0: array([137, 134, 126, 117, 135, 130, 122, 128])
1: array([120, 143, 149, 112, 151, 98, 102, 117])
2: array([115, 123, 136, 130, 124, 94, 103, 112])
3: array([128, 121, 119, 142, 94, 87, 105, 99])
4: array([122, 105, 140, 156, 103, 132, 126, 105])
5: array([120, 152, 166, 82, 183, 88, 86, 133])
6: array([132, 156, 123, 102, 150, 134, 133, 139])
7: array([107, 127, 139, 133, 124, 87, 99, 102])
8: array([126, 146, 144, 98, 170, 130, 126, 149])
9: array([125, 140, 113, 124, 104, 108, 106, 107])
10: array([110, 151, 164, 135, 145, 124, 88, 112])
11: array([101, 168, 196, 78, 232, 94, 70, 155])
12: array([131, 155, 136, 87, 174, 132, 119, 154])
13: array([114, 151, 139, 80, 167, 88, 90, 138])
14: array([133, 163, 131, 104, 155, 137, 120, 139])
15: array([130, 164, 137, 92, 166, 124, 114, 146])
16: array([109, 152, 157, 133, 150, 111, 91, 114])
17: array([132, 113, 135, 117, 155, 130, 142, 143])
18: array([127, 168, 140, 65, 187, 123, 120, 166])
19: array([121, 160, 135, 91, 163, 118, 111, 144])
20: array([121, 151, 138, 95, 153, 107, 107, 135])
21: array([124, 142, 138, 114, 125, 119, 111, 124])
22: array([129, 141, 129, 109, 131, 125, 121, 130])
23: array([131, 129, 129, 154, 102, 156, 132, 114])
24: array([93, 136, 171, 111, 152, 77, 74, 106])
25: array([135, 145, 112, 110, 133, 133, 135, 147])
26: array([144, 140, 114, 97, 148, 139, 144, 164])
27: array([108, 119, 132, 165, 84, 84, 97, 83])
28: array([102, 124, 152, 132, 115, 56, 68, 89])
29: array([122, 116, 129, 136, 112, 111, 116, 118])
30: array([108, 161, 167, 103, 174, 110, 90, 137])
31: array([120, 142, 137, 98, 147, 100, 104, 132])
32: array([117, 154, 157, 103, 152, 112, 95, 121])
33: array([133, 123, 120, 127, 129, 141, 143, 136])
34: array([113, 133, 125, 132, 104, 96, 103, 110])
35: array([134, 153, 122, 108, 144, 142, 122, 141])
36: array([143, 123, 114, 95, 150, 147, 156, 164])
37: array([122, 118, 109, 145, 79, 99, 113, 101])
38: array([111, 125, 125, 130, 113, 68, 93, 104])
39: array([114, 163, 162, 95, 192, 122, 103, 147])
40: array([119, 97, 120, 175, 77, 124, 126, 94])
41: array([112, 157, 168, 96, 173, 101, 96, 130])
42: array([124, 152, 122, 117, 125, 109, 102, 122])
43: array([79, 142, 178, 122, 142, 50, 51, 93])
44: array([128, 152, 138, 123, 137, 135, 112, 119])
45: array([126, 159, 137, 89, 171, 133, 114, 152])
46: array([118, 148, 139, 114, 150, 129, 117, 138])
47: array([123, 154, 132, 83, 163, 121, 118, 139])
48: array([116, 148, 151, 95, 171, 93, 97, 137])
49: array([115, 143, 144, 108, 142, 99, 97, 124])
50: array([79, 143, 187, 136, 146, 65, 48, 86])
51: array([127, 147, 147, 104, 165, 129, 117, 143])
52: array([144, 134, 109, 118, 133, 174, 161, 151])
53: array([138, 102, 122, 166, 104, 151, 152, 119])
54: array([124, 150, 136, 123, 137, 128, 104, 128])
55: array([156, 140, 109, 117, 134, 164, 160, 149])
56: array([143, 112, 112, 176, 84, 183, 163, 114])
57: array([158, 64, 89, 177, 77, 170, 210, 148])
58: array([110, 108, 132, 134, 115, 97, 110, 113])
59: array([127, 38, 97, 183, 67, 116, 181, 103])
60: array([139, 133, 121, 113, 146, 156, 158, 152])
61: array([131, 45, 85, 203, 27, 135, 179, 101])
62: array([121, 60, 129, 174, 102, 130, 173, 117])
63: array([131, 0, 91, 231, 53, 153, 255, 115])
64: array([152, 0, 65, 190, 75, 180, 255, 175])
65: array([107, 80, 115, 168, 75, 85, 124, 91])
66: array([147, 127, 101, 139, 115, 162, 157, 140])
67: array([156, 25, 72, 176, 87, 184, 244, 153])
68: array([154, 59, 87, 169, 96, 197, 230, 156])
69: array([142, 94, 94, 192, 46, 154, 160, 97])
70: array([117, 140, 153, 114, 150, 102, 96, 124])
71: array([148, 141, 104, 105, 150, 173, 174, 170])
72: array([129, 113, 99, 120, 112, 114, 141, 140])
73: array([131, 142, 122, 117, 133, 133, 137, 136])
74: array([132, 145, 147, 87, 174, 133, 137, 158])
75: array([101, 108, 136, 149, 89, 54, 79, 83])
76: array([80, 148, 179, 130, 120, 48, 43, 78])
77: array([110, 129, 147, 112, 146, 97, 102, 127])
78: array([144, 165, 128, 91, 160, 153, 131, 166])
79: array([129, 161, 149, 73, 191, 118, 109, 162])
80: array([104, 138, 179, 118, 156, 102, 77, 118])
81: array([97, 123, 159, 137, 122, 65, 76, 96])
82: array([130, 129, 149, 97, 179, 132, 134, 165])
83: array([85, 134, 159, 124, 128, 50, 64, 94])
84: array([133, 145, 129, 94, 146, 92, 105, 133])
85: array([125, 89, 107, 173, 78, 121, 147, 98])
86: array([121, 137, 154, 148, 134, 146, 116, 115])
87: array([108, 136, 146, 140, 123, 102, 89, 99])
88: array([119, 144, 136, 130, 121, 102, 96, 107])
89: array([119, 144, 146, 109, 149, 115, 98, 129])
90: array([126, 139, 160, 116, 176, 144, 124, 141])
91: array([114, 117, 144, 108, 163, 110, 128, 149])
92: array([134, 114, 113, 124, 131, 143, 165, 140])
93: array([124, 118, 115, 145, 83, 97, 110, 102])
94: array([126, 161, 148, 106, 159, 124, 107, 135])
95: array([87, 121, 164, 145, 96, 25, 44, 63])
96: array([123, 150, 143, 92, 156, 107, 105, 142])
97: array([129, 153, 134, 105, 156, 145, 130, 146])
98: array([122, 132, 138, 106, 152, 119, 120, 137])
99: array([134, 115, 119, 136, 113, 127, 143, 116])
100: array([155, 143, 108, 128, 128, 194, 168, 148])
101: array([153, 154, 123, 153, 112, 207, 147, 133])
102: array([130, 146, 129, 89, 162, 135, 124, 147])
103: array([123, 141, 149, 127, 144, 145, 114, 123])
104: array([101, 144, 156, 118, 125, 61, 52, 87])
105: array([137, 159, 135, 94, 157, 122, 116, 142])
106: array([103, 144, 156, 118, 135, 66, 71, 100])
107: array([149, 142, 112, 152, 90, 191, 142, 121])
108: array([142, 158, 119, 80, 152, 133, 135, 160])
109: array([126, 174, 145, 77, 197, 138, 120, 159])
110: array([125, 164, 152, 61, 207, 126, 120, 165])
111: array([134, 151, 125, 132, 108, 129, 104, 105])
112: array([130, 149, 129, 138, 134, 175, 127, 130])
113: array([106, 166, 167, 101, 176, 114, 86, 130])
114: array([124, 156, 150, 140, 136, 140, 104, 115])
115: array([134, 142, 133, 130, 127, 142, 118, 128])
116: array([91, 153, 199, 115, 197, 108, 77, 124])
117: array([132, 154, 142, 96, 167, 122, 122, 151])
118: array([128, 160, 139, 107, 163, 138, 122, 154])
119: array([144, 141, 122, 102, 145, 124, 129, 156])
120: array([105, 156, 173, 85, 186, 74, 66, 131])
121: array([124, 149, 131, 107, 137, 115, 112, 124])
122: array([116, 150, 147, 134, 132, 122, 95, 102])
123: array([120, 133, 140, 102, 158, 114, 118, 136])
124: array([109, 135, 143, 148, 122, 101, 95, 101])
125: array([120, 153, 135, 87, 169, 111, 105, 145])
126: array([156, 149, 110, 132, 121, 201, 163, 139])
127: array([154, 151, 125, 125, 162, 182, 152, 160])
128: array([136, 126, 111, 94, 149, 131, 143, 152])
129: array([111, 113, 147, 158, 117, 110, 123, 104])
130: array([114, 134, 130, 122, 128, 82, 99, 121])
131: array([130, 139, 121, 122, 136, 142, 137, 137])
132: array([129, 138, 141, 128, 133, 123, 112, 122])
133: array([160, 85, 86, 141, 124, 193, 211, 169])
134: array([95, 128, 144, 165, 65, 55, 59, 60])
135: array([120, 145, 120, 127, 102, 64, 80, 98])
136: array([140, 106, 97, 175, 65, 161, 166, 111])
137: array([137, 156, 117, 87, 144, 124, 127, 157])
138: array([149, 161, 111, 107, 156, 197, 158, 170])
139: array([130, 151, 125, 104, 141, 120, 105, 129])
140: array([155, 148, 98, 184, 66, 224, 159, 116])
141: array([147, 146, 105, 129, 117, 164, 144, 136])
142: array([128, 145, 129, 113, 137, 125, 116, 133])
143: array([142, 163, 109, 82, 155, 135, 132, 164])
144: array([145, 130, 105, 115, 141, 156, 157, 162])
145: array([145, 149, 125, 100, 165, 178, 156, 168])
146: array([148, 149, 117, 131, 119, 151, 138, 135])
147: array([115, 153, 152, 133, 145, 123, 95, 101])
148: array([131, 49, 107, 171, 86, 122, 179, 119])
149: array([128, 134, 128, 111, 141, 131, 137, 142])
150: array([129, 156, 140, 109, 144, 122, 111, 138])
151: array([130, 122, 122, 125, 121, 124, 135, 128])
152: array([131, 144, 116, 120, 137, 129, 126, 130])
153: array([127, 147, 131, 114, 129, 116, 103, 120])
154: array([151, 143, 107, 95, 153, 153, 160, 166])
155: array([129, 120, 123, 122, 125, 105, 129, 131])
156: array([148, 115, 111, 154, 109, 179, 168, 127])
157: array([153, 144, 102, 109, 129, 162, 147, 149])
158: array([138, 122, 104, 126, 120, 137, 154, 132])
159: array([117, 136, 133, 105, 146, 103, 112, 142])
160: array([123, 160, 128, 88, 178, 122, 120, 159])
161: array([139, 146, 132, 101, 154, 144, 131, 147])
162: array([125, 154, 117, 101, 141, 101, 114, 138])
163: array([130, 145, 124, 113, 143, 139, 117, 138])
164: array([148, 160, 128, 106, 158, 166, 135, 153])
165: array([153, 164, 117, 70, 176, 160, 151, 187])
166: array([118, 156, 154, 100, 160, 103, 99, 128])
167: array([115, 153, 159, 105, 162, 105, 92, 124])
168: array([94, 165, 182, 85, 178, 66, 64, 120])
169: array([102, 154, 179, 101, 185, 105, 80, 132])
170: array([116, 151, 124, 110, 112, 77, 76, 112])
171: array([142, 152, 117, 128, 126, 168, 140, 137])
172: array([134, 145, 121, 114, 110, 118, 112, 125])
173: array([134, 149, 140, 86, 174, 128, 126, 149])
174: array([116, 139, 148, 134, 140, 123, 118, 120])
175: array([143, 149, 111, 101, 150, 156, 141, 161])
176: array([109, 143, 141, 126, 111, 76, 63, 92])
177: array([64, 135, 183, 125, 138, 18, 35, 80])
178: array([126, 126, 128, 102, 153, 95, 126, 141])
179: array([119, 133, 135, 117, 144, 105, 108, 125])
180: array([108, 151, 148, 107, 153, 85, 80, 120])
181: array([133, 152, 127, 112, 137, 132, 111, 134])
182: array([139, 129, 123, 127, 139, 176, 171, 155])
183: array([129, 142, 119, 104, 140, 114, 118, 146])
184: array([117, 142, 159, 123, 137, 116, 97, 115])
185: array([138, 151, 135, 106, 160, 157, 138, 156])
186: array([113, 158, 156, 83, 180, 115, 106, 152])

array([144, 154, 117, 126, 129, 170, 134, 144]) 171 141
array([145, 142, 122, 153, 114, 165, 137, 119]) 23 146
array([143, 134, 99, 117, 117, 137, 153, 136]) 158 33
array([148, 149, 97, 117, 110, 152, 156, 135]) 141 157
array([105, 160, 184, 91, 178, 104, 78, 130]) 169 113
array([138, 150, 131, 102, 155, 155, 137, 156]) 185 161
array([132, 150, 134, 141, 129, 162, 122, 120]) 112 115
array([125, 112, 139, 102, 164, 114, 133, 153]) 91 17
array([132, 140, 125, 119, 140, 146, 132, 141]) 131 73
array([127, 118, 121, 119, 128, 120, 134, 133]) 151 155
array([132, 119, 116, 95, 151, 111, 139, 153]) 128 178
array([132, 68, 116, 141, 137, 135, 173, 158]) 92 62
array([99, 105, 133, 158, 94, 88, 109, 94]) 27 93
array([131, 86, 126, 124, 150, 123, 158, 145]) 17 92
array([130, 109, 111, 139, 97, 124, 145, 126]) 99 72
array([101, 109, 180, 143, 133, 70, 78, 84]) 81 28
array([122, 124, 125, 138, 112, 125, 119, 112]) 29 151
array([123, 135, 123, 114, 134, 118, 125, 127]) 22 142
array([116, 79, 109, 158, 95, 92, 132, 99]) 65 85
array([141, 124, 127, 134, 130, 155, 148, 137]) 33 131
array([137, 124, 119, 125, 132, 143, 145, 139]) 33 131
array([135, 110, 98, 132, 108, 109, 150, 129]) 72 99
array([134, 141, 113, 107, 135, 117, 119, 140]) 183 22
array([112, 134, 176, 143, 143, 118, 90, 108]) 10 184
array([134, 106, 115, 132, 136, 134, 142, 136]) 33 92
array([123, 110, 127, 165, 84, 128, 124, 96]) 40 4
array([132, 120, 145, 134, 147, 144, 140, 140]) 17 33
array([125, 150, 143, 104, 148, 125, 109, 129]) 150 94
array([142, 63, 95, 174, 74, 159, 194, 125]) 57 148
array([123, 164, 149, 74, 196, 118, 106, 167]) 79 18
array([153, 138, 106, 124, 128, 188, 165, 150]) 100 52
array([126, 160, 149, 69, 179, 116, 109, 164]) 79 18
array([116, 132, 114, 115, 126, 86, 113, 120]) 130 2
array([119, 111, 116, 169, 59, 89, 102, 79]) 27 37
array([136, 141, 116, 126, 113, 130, 123, 119]) 172 115
array([122, 150, 152, 111, 167, 136, 114, 144]) 51 8
array([122, 135, 141, 106, 152, 120, 126, 142]) 98 123
array([151, 59, 93, 172, 106, 181, 231, 146]) 68 57
array([109, 116, 155, 129, 155, 87, 102, 125]) 77 70
array([124, 166, 144, 107, 157, 126, 94, 136]) 94 150
array([109, 81, 144, 139, 127, 92, 139, 126]) 58 129
array([132, 75, 95, 159, 86, 133, 179, 128]) 148 62
array([141, 157, 121, 85, 158, 133, 132, 159]) 108 143
array([120, 122, 121, 133, 101, 96, 112, 113]) 34 29
array([117, 74, 117, 172, 64, 74, 124, 84]) 65 40
array([137, 93, 111, 126, 136, 141, 170, 149]) 92 158
array([131, 87, 132, 140, 138, 140, 165, 137]) 92 17
array([139, 143, 116, 150, 100, 158, 137, 124]) 23 146
array([129, 46, 93, 214, 21, 115, 159, 76]) 61 59
array([114, 128, 145, 117, 145, 96, 107, 127]) 77 179
array([140, 152, 108, 105, 137, 137, 134, 155]) 25 26
array([110, 108, 125, 161, 80, 78, 99, 83]) 27 75
array([114, 129, 134, 115, 129, 91, 104, 120]) 130 2
array([129, 132, 122, 116, 135, 104, 125, 131]) 155 183
array([116, 145, 156, 105, 167, 110, 92, 130]) 167 166
array([129, 156, 140, 107, 167, 143, 113, 146]) 118 51
array([127, 145, 146, 111, 169, 135, 122, 141]) 51 8
array([133, 128, 104, 123, 119, 124, 126, 130]) 151 72
array([124, 135, 134, 129, 129, 124, 112, 122]) 132 21
array([142, 159, 114, 123, 139, 164, 136, 145]) 171 146
array([148, 162, 118, 107, 156, 172, 141, 145]) 164 175
array([136, 116, 117, 143, 119, 134, 142, 125]) 99 151
array([129, 132, 137, 135, 135, 153, 127, 128]) 115 103
array([135, 47, 133, 128, 154, 151, 214, 170]) 133 92
array([121, 136, 140, 126, 140, 120, 110, 126]) 132 174
array([162, 107, 99, 126, 128, 195, 207, 171]) 133 100
array([123, 146, 120, 113, 114, 100, 97, 119]) 42 9
array([128, 125, 122, 128, 115, 123, 128, 120]) 151 99
array([130, 134, 120, 121, 110, 118, 121, 127]) 172 151
array([131, 142, 126, 123, 141, 148, 117, 139]) 163 35
array([144, 23, 84, 164, 98, 165, 245, 164]) 67 64
array([116, 87, 115, 152, 92, 95, 135, 109]) 65 85
array([125, 143, 141, 104, 157, 130, 120, 142]) 51 46
array([102, 155, 157, 105, 150, 79, 74, 110]) 180 24
array([121, 124, 129, 138, 114, 104, 117, 117]) 29 58
array([135, 131, 124, 123, 129, 133, 126, 125]) 0 151
array([141, 126, 121, 141, 112, 133, 133, 118]) 99 151
array([137, 137, 131, 104, 155, 124, 136, 153]) 119 149
array([114, 141, 141, 121, 131, 98, 91, 112]) 88 49
array([137, 66, 109, 136, 142, 160, 208, 168]) 133 92
array([139, 145, 128, 131, 130, 163, 137, 135]) 171 112
array([128, 118, 130, 109, 150, 121, 142, 148]) 17 149
array([123, 119, 128, 120, 129, 106, 128, 129]) 155 151
array([136, 161, 111, 108, 138, 141, 139, 152]) 25 6
array([99, 46, 126, 180, 67, 67, 124, 86]) 65 40
array([100, 60, 163, 122, 163, 69, 152, 145]) 91 178
array([122, 123, 123, 172, 81, 132, 109, 89]) 40 4
array([147, 87, 105, 155, 111, 161, 190, 134]) 156 53
array([126, 124, 116, 130, 113, 132, 133, 125]) 151 99
array([104, 18, 153, 191, 107, 99, 170, 108]) 62 148
array([119, 134, 156, 89, 169, 98, 105, 151]) 48 96
array([136, 130, 107, 154, 91, 144, 125, 114]) 23 99
array([126, 145, 121, 119, 137, 134, 121, 128]) 152 142
array([130, 124, 130, 101, 161, 107, 136, 149]) 178 91
array([119, 46, 102, 154, 107, 101, 178, 131]) 148 62
array([135, 117, 138, 211, 77, 193, 143, 90]) 56 136
array([137, 125, 131, 140, 128, 157, 141, 135]) 33 131
array([137, 145, 121, 117, 131, 151, 138, 140]) 131 73
array([134, 138, 128, 120, 141, 155, 142, 143]) 131 60
array([136, 86, 98, 196, 52, 147, 157, 93]) 69 136
array([128, 109, 118, 147, 104, 131, 140, 121]) 99 4
array([150, 141, 102, 90, 147, 156, 159, 162]) 154 36
array([118, 133, 127, 136, 110, 93, 97, 99]) 34 88
array([130, 62, 136, 140, 158, 148, 187, 156]) 92 17
array([128, 142, 118, 109, 131, 112, 119, 137]) 183 22
array([129, 151, 130, 98, 160, 135, 124, 148]) 102 97
array([151, 26, 88, 189, 97, 183, 238, 149]) 67 68
array([124, 35, 96, 184, 60, 79, 157, 96]) 59 148
array([134, 141, 132, 106, 154, 138, 130, 146]) 161 97
array([139, 141, 122, 136, 120, 152, 141, 124]) 146 171
array([129, 126, 117, 132, 111, 114, 120, 112]) 29 9
array([127, 140, 142, 118, 148, 136, 127, 132]) 46 103
array([133, 126, 120, 133, 116, 120, 130, 123]) 151 99
array([138, 131, 133, 124, 131, 133, 123, 127]) 0 115
array([141, 154, 113, 107, 152, 151, 144, 165]) 175 26
array([153, 0, 79, 220, 51, 147, 255, 135]) 63 64
array([133, 143, 138, 139, 130, 174, 136, 130]) 112 171
array([113, 161, 156, 81, 189, 108, 99, 146]) 186 39
array([138, 134, 106, 146, 88, 145, 127, 113]) 23 99
array([124, 143, 148, 123, 151, 148, 110, 125]) 103 44
array([115, 142, 144, 128, 122, 99, 99, 109]) 88 87
array([111, 151, 170, 128, 162, 134, 95, 123]) 10 16
array([83, 76, 168, 157, 107, 41, 88, 80]) 75 81
array([126, 126, 102, 109, 123, 89, 121, 128]) 155 72
array([138, 0, 81, 234, 29, 175, 244, 114]) 63 64
array([118, 121, 133, 142, 117, 123, 125, 116]) 29 151
array([146, 156, 130, 112, 154, 169, 141, 153]) 164 185
array([131, 129, 137, 137, 130, 140, 126, 125]) 115 132
array([105, 143, 149, 114, 132, 70, 71, 101]) 106 104
array([128, 41, 86, 212, 19, 115, 168, 82]) 61 59
array([144, 144, 135, 150, 125, 173, 122, 115]) 112 23
array([98, 143, 181, 129, 161, 107, 90, 118]) 80 16
array([135, 143, 120, 127, 118, 152, 132, 125]) 146 115
array([139, 161, 128, 110, 163, 170, 138, 151]) 164 185
array([129, 88, 102, 164, 83, 123, 149, 113]) 85 40
array([133, 150, 129, 128, 140, 166, 129, 136]) 112 171
array([115, 149, 137, 106, 135, 86, 90, 124]) 49 180
array([136, 137, 113, 146, 104, 155, 130, 118]) 23 146
array([164, 141, 86, 165, 90, 238, 187, 132]) 140 126
array([112, 126, 149, 108, 148, 89, 110, 124]) 77 1
array([132, 91, 108, 120, 136, 118, 174, 153]) 92 72
array([144, 154, 128, 94, 178, 146, 132, 165]) 78 12
array([131, 122, 122, 164, 77, 125, 129, 92]) 40 37
array([95, 131, 171, 130, 126, 49, 57, 94]) 83 28
array([153, 119, 109, 164, 114, 199, 175, 135]) 156 56
array([131, 109, 134, 158, 115, 155, 143, 129]) 53 23
array([134, 137, 110, 149, 99, 165, 131, 117]) 23 107
array([112, 120, 112, 157, 77, 74, 92, 81]) 27 3
array([123, 32, 99, 194, 66, 113, 187, 110]) 59 148
array([113, 127, 161, 127, 150, 124, 111, 125]) 174 184
array([153, 107, 99, 172, 81, 180, 170, 130]) 56 136
array([129, 114, 122, 119, 130, 109, 139, 139]) 155 151
array([128, 133, 135, 132, 119, 121, 109, 116]) 132 21
array([129, 128, 123, 147, 103, 124, 121, 112]) 29 99
array([131, 146, 147, 106, 178, 173, 137, 155]) 185 164
array([137, 155, 136, 138, 129, 161, 121, 125]) 112 115
array([126, 109, 133, 201, 68, 157, 129, 80]) 40 69
array([142, 81, 102, 142, 126, 148, 181, 152]) 92 66
array([130, 66, 85, 247, 0, 139, 155, 54]) 61 69
array([127, 110, 141, 138, 150, 174, 160, 141]) 182 60
array([131, 150, 143, 109, 160, 149, 128, 144]) 97 161
array([110, 112, 135, 158, 106, 114, 119, 104]) 129 4
array([114, 110, 131, 167, 69, 87, 96, 84]) 27 93
array([120, 152, 157, 90, 180, 115, 111, 142]) 186 39
array([123, 92, 110, 144, 100, 108, 151, 120]) 99 72
array([126, 147, 136, 155, 107, 168, 118, 107]) 23 112
array([127, 54, 102, 158, 100, 120, 177, 131]) 148 62
array([136, 122, 115, 125, 122, 120, 141, 131]) 151 155
array([126, 151, 167, 113, 183, 146, 110, 146]) 90 51
array([148, 119, 112, 129, 140, 176, 186, 163]) 182 52
array([126, 129, 113, 115, 111, 129, 128, 136]) 151 73
array([129, 53, 84, 217, 11, 112, 149, 70]) 61 69
array([119, 132, 148, 105, 160, 103, 116, 141]) 123 159
array([126, 124, 117, 142, 107, 123, 131, 111]) 99 29
array([136, 139, 125, 157, 111, 164, 127, 115]) 23 112
array([99, 111, 153, 131, 145, 80, 96, 109]) 7 2
array([99, 121, 133, 149, 86, 60, 75, 74]) 75 134
array([140, 55, 103, 165, 82, 142, 187, 129]) 148 62
array([138, 116, 113, 127, 128, 147, 157, 137]) 92 158
array([111, 82, 117, 174, 66, 79, 121, 85]) 65 40
array([119, 109, 128, 150, 112, 106, 127, 115]) 29 129
array([110, 139, 120, 147, 73, 83, 81, 79]) 27 135
array([125, 120, 115, 133, 105, 108, 119, 116]) 29 9
array([89, 98, 156, 206, 24, 38, 48, 22]) 134 95
array([116, 129, 146, 149, 124, 143, 108, 107]) 86 114
array([130, 157, 140, 132, 135, 177, 125, 128]) 112 171
array([119, 135, 113, 111, 130, 70, 103, 126]) 130 38
array([137, 79, 110, 134, 120, 129, 175, 143]) 92 158
array([136, 138, 113, 152, 97, 148, 133, 113]) 23 99
array([130, 124, 122, 106, 143, 106, 135, 144]) 178 183
array([148, 123, 104, 151, 99, 176, 165, 126]) 156 66
array([130, 73, 99, 202, 46, 150, 156, 93]) 69 61
array([147, 150, 108, 169, 80, 189, 142, 114]) 107 56
array([126, 146, 116, 110, 120, 99, 105, 120]) 42 153
array([127, 143, 123, 125, 117, 117, 120, 123]) 172 21
array([143, 157, 128, 91, 158, 126, 125, 149]) 105 102
array([147, 126, 95, 134, 108, 139, 148, 128]) 158 66
array([135, 116, 131, 135, 138, 138, 144, 138]) 33 17
array([123, 121, 123, 141, 104, 106, 115, 108]) 29 34
array([92, 168, 196, 130, 170, 90, 50, 97]) 50 116
array([165, 104, 76, 200, 50, 221, 199, 112]) 140 56
array([136, 115, 115, 135, 125, 147, 161, 143]) 92 158
array([111, 87, 128, 161, 87, 76, 122, 92]) 65 27
array([138, 96, 116, 143, 134, 150, 167, 139]) 92 158
array([116, 152, 156, 97, 172, 98, 95, 136]) 48 41
array([118, 119, 134, 117, 136, 109, 117, 131]) 179 155
array([132, 126, 127, 114, 139, 136, 137, 139]) 149 131
array([132, 141, 129, 141, 115, 144, 117, 116]) 115 111
array([128, 100, 132, 152, 111, 146, 148, 125]) 53 99
array([143, 156, 121, 81, 160, 131, 132, 160]) 108 143
array([132, 142, 133, 82, 180, 130, 141, 161]) 74 173
array([150, 57, 103, 125, 142, 156, 216, 174]) 133 68
array([113, 94, 148, 157, 125, 133, 150, 119]) 4 129
array([102, 118, 136, 175, 68, 90, 82, 66]) 27 134
array([124, 129, 131, 138, 113, 125, 117, 115]) 29 132
array([130, 144, 152, 140, 154, 172, 138, 134]) 112 103
array([135, 153, 121, 118, 132, 157, 140, 140]) 171 131
array([146, 132, 107, 134, 120, 172, 159, 136]) 66 141
array([153, 104, 97, 136, 128, 174, 197, 160]) 133 182
array([132, 145, 114, 138, 91, 112, 103, 101]) 9 111
array([122, 147, 150, 144, 124, 126, 100, 103]) 122 114
array([121, 131, 126, 131, 117, 113, 110, 114]) 29 9
array([132, 107, 132, 163, 109, 151, 143, 111]) 53 23
array([141, 142, 118, 87, 164, 152, 156, 169]) 154 36
array([111, 88, 116, 164, 70, 91, 116, 88]) 65 40
array([127, 139, 140, 149, 107, 133, 109, 104]) 111 86
array([131, 120, 117, 116, 138, 138, 148, 142]) 33 92
array([129, 165, 129, 64, 176, 120, 115, 165]) 18 160
array([117, 142, 147, 108, 153, 108, 104, 135]) 89 70
array([127, 72, 110, 167, 85, 127, 156, 111]) 85 148
array([135, 111, 106, 148, 88, 121, 136, 116]) 99 37
array([115, 138, 140, 113, 139, 92, 97, 125]) 49 77
array([136, 155, 127, 87, 170, 135, 123, 164]) 12 45
array([139, 68, 107, 139, 144, 168, 215, 171]) 133 68
array([119, 115, 132, 158, 95, 128, 123, 105]) 4 129
array([127, 11, 87, 220, 17, 100, 184, 83]) 61 59
array([123, 138, 136, 130, 128, 124, 107, 119]) 132 21
array([122, 111, 117, 181, 68, 128, 128, 86]) 40 85
array([137, 132, 118, 151, 105, 157, 139, 115]) 23 53
array([121, 89, 116, 141, 106, 113, 143, 126]) 99 72
array([122, 132, 116, 125, 118, 120, 129, 117]) 151 155
array([66, 40, 143, 231, 0, 0, 48, 0]) 134 95
array([114, 83, 127, 165, 79, 88, 122, 95]) 65 40
array([131, 134, 127, 107, 145, 123, 130, 142]) 149 98
array([160, 141, 127, 169, 108, 238, 172, 132]) 101 126
array([140, 156, 131, 119, 146, 171, 133, 143]) 164 171
array([188, 96, 65, 196, 62, 255, 238, 138]) 68 57
array([114, 130, 139, 171, 76, 116, 94, 72]) 27 93
array([131, 124, 114, 91, 167, 121, 144, 170]) 128 26
array([144, 160, 114, 125, 138, 178, 142, 151]) 171 127
array([90, 108, 148, 196, 51, 46, 61, 42]) 134 75
array([118, 109, 143, 156, 109, 106, 106, 100]) 129 58
array([140, 110, 113, 126, 131, 154, 174, 147]) 92 182
array([123, 145, 119, 126, 108, 108, 100, 108]) 9 34
array([148, 161, 130, 129, 149, 202, 144, 145]) 127 138
array([145, 142, 110, 161, 87, 189, 146, 121]) 107 56
array([138, 110, 120, 151, 117, 147, 153, 132]) 53 99
array([128, 26, 88, 235, 0, 107, 160, 56]) 61 59
array([128, 130, 138, 123, 139, 133, 124, 131]) 0 132
array([154, 35, 96, 131, 152, 165, 242, 186]) 133 68
array([136, 144, 120, 128, 118, 140, 126, 123]) 115 146
array([120, 95, 132, 131, 129, 103, 142, 130]) 155 151
array([132, 63, 111, 164, 87, 122, 166, 122]) 148 62
array([132, 63, 104, 175, 84, 122, 177, 121]) 148 62
array([126, 160, 153, 116, 162, 140, 104, 133]) 94 51
array([107, 70, 157, 124, 160, 92, 155, 147]) 91 17
array([140, 142, 124, 98, 139, 131, 121, 148]) 119 35
array([107, 60, 144, 167, 100, 82, 139, 106]) 65 62
array([121, 123, 141, 130, 133, 105, 108, 113]) 2 179
array([151, 146, 109, 133, 110, 176, 147, 132]) 141 171
array([130, 120, 123, 125, 126, 120, 136, 131]) 151 155
array([156, 159, 118, 155, 119, 204, 146, 126]) 101 126
array([129, 108, 141, 136, 148, 151, 156, 142]) 17 92
array([109, 140, 147, 137, 117, 105, 80, 95]) 87 124
array([120, 127, 138, 128, 126, 103, 115, 119]) 2 29
array([131, 132, 141, 167, 112, 167, 133, 112]) 23 86
array([147, 90, 113, 121, 132, 141, 181, 145]) 92 158
array([102, 146, 182, 96, 193, 79, 70, 127]) 120 169
array([127, 141, 138, 149, 102, 141, 107, 103]) 111 23
array([114, 116, 148, 119, 153, 94, 96, 116]) 77 70
array([137, 133, 125, 127, 141, 157, 157, 149]) 60 182
array([141, 118, 99, 118, 141, 144, 160, 166]) 144 36
array([122, 82, 111, 146, 87, 94, 134, 107]) 65 85
array([130, 136, 134, 115, 148, 141, 135, 136]) 149 131
array([115, 154, 156, 127, 139, 105, 84, 106]) 16 184
array([130, 80, 110, 154, 89, 119, 153, 116]) 85 62
array([143, 140, 134, 147, 129, 178, 138, 124]) 112 171
array([147, 117, 125, 162, 127, 201, 157, 132]) 156 101
array([140, 0, 53, 255, 0, 124, 240, 84]) 63 61
array([131, 131, 111, 126, 120, 128, 126, 129]) 151 152
array([136, 147, 127, 90, 161, 131, 129, 154]) 102 173
array([111, 143, 126, 110, 120, 74, 90, 104]) 170 130
array([128, 118, 120, 140, 112, 103, 122, 114]) 29 58
array([157, 118, 100, 168, 82, 191, 170, 121]) 56 156
array([136, 94, 109, 144, 126, 147, 173, 140]) 92 158
array([116, 0, 124, 216, 53, 80, 188, 87]) 59 61
array([136, 148, 136, 140, 129, 183, 128, 124]) 112 171
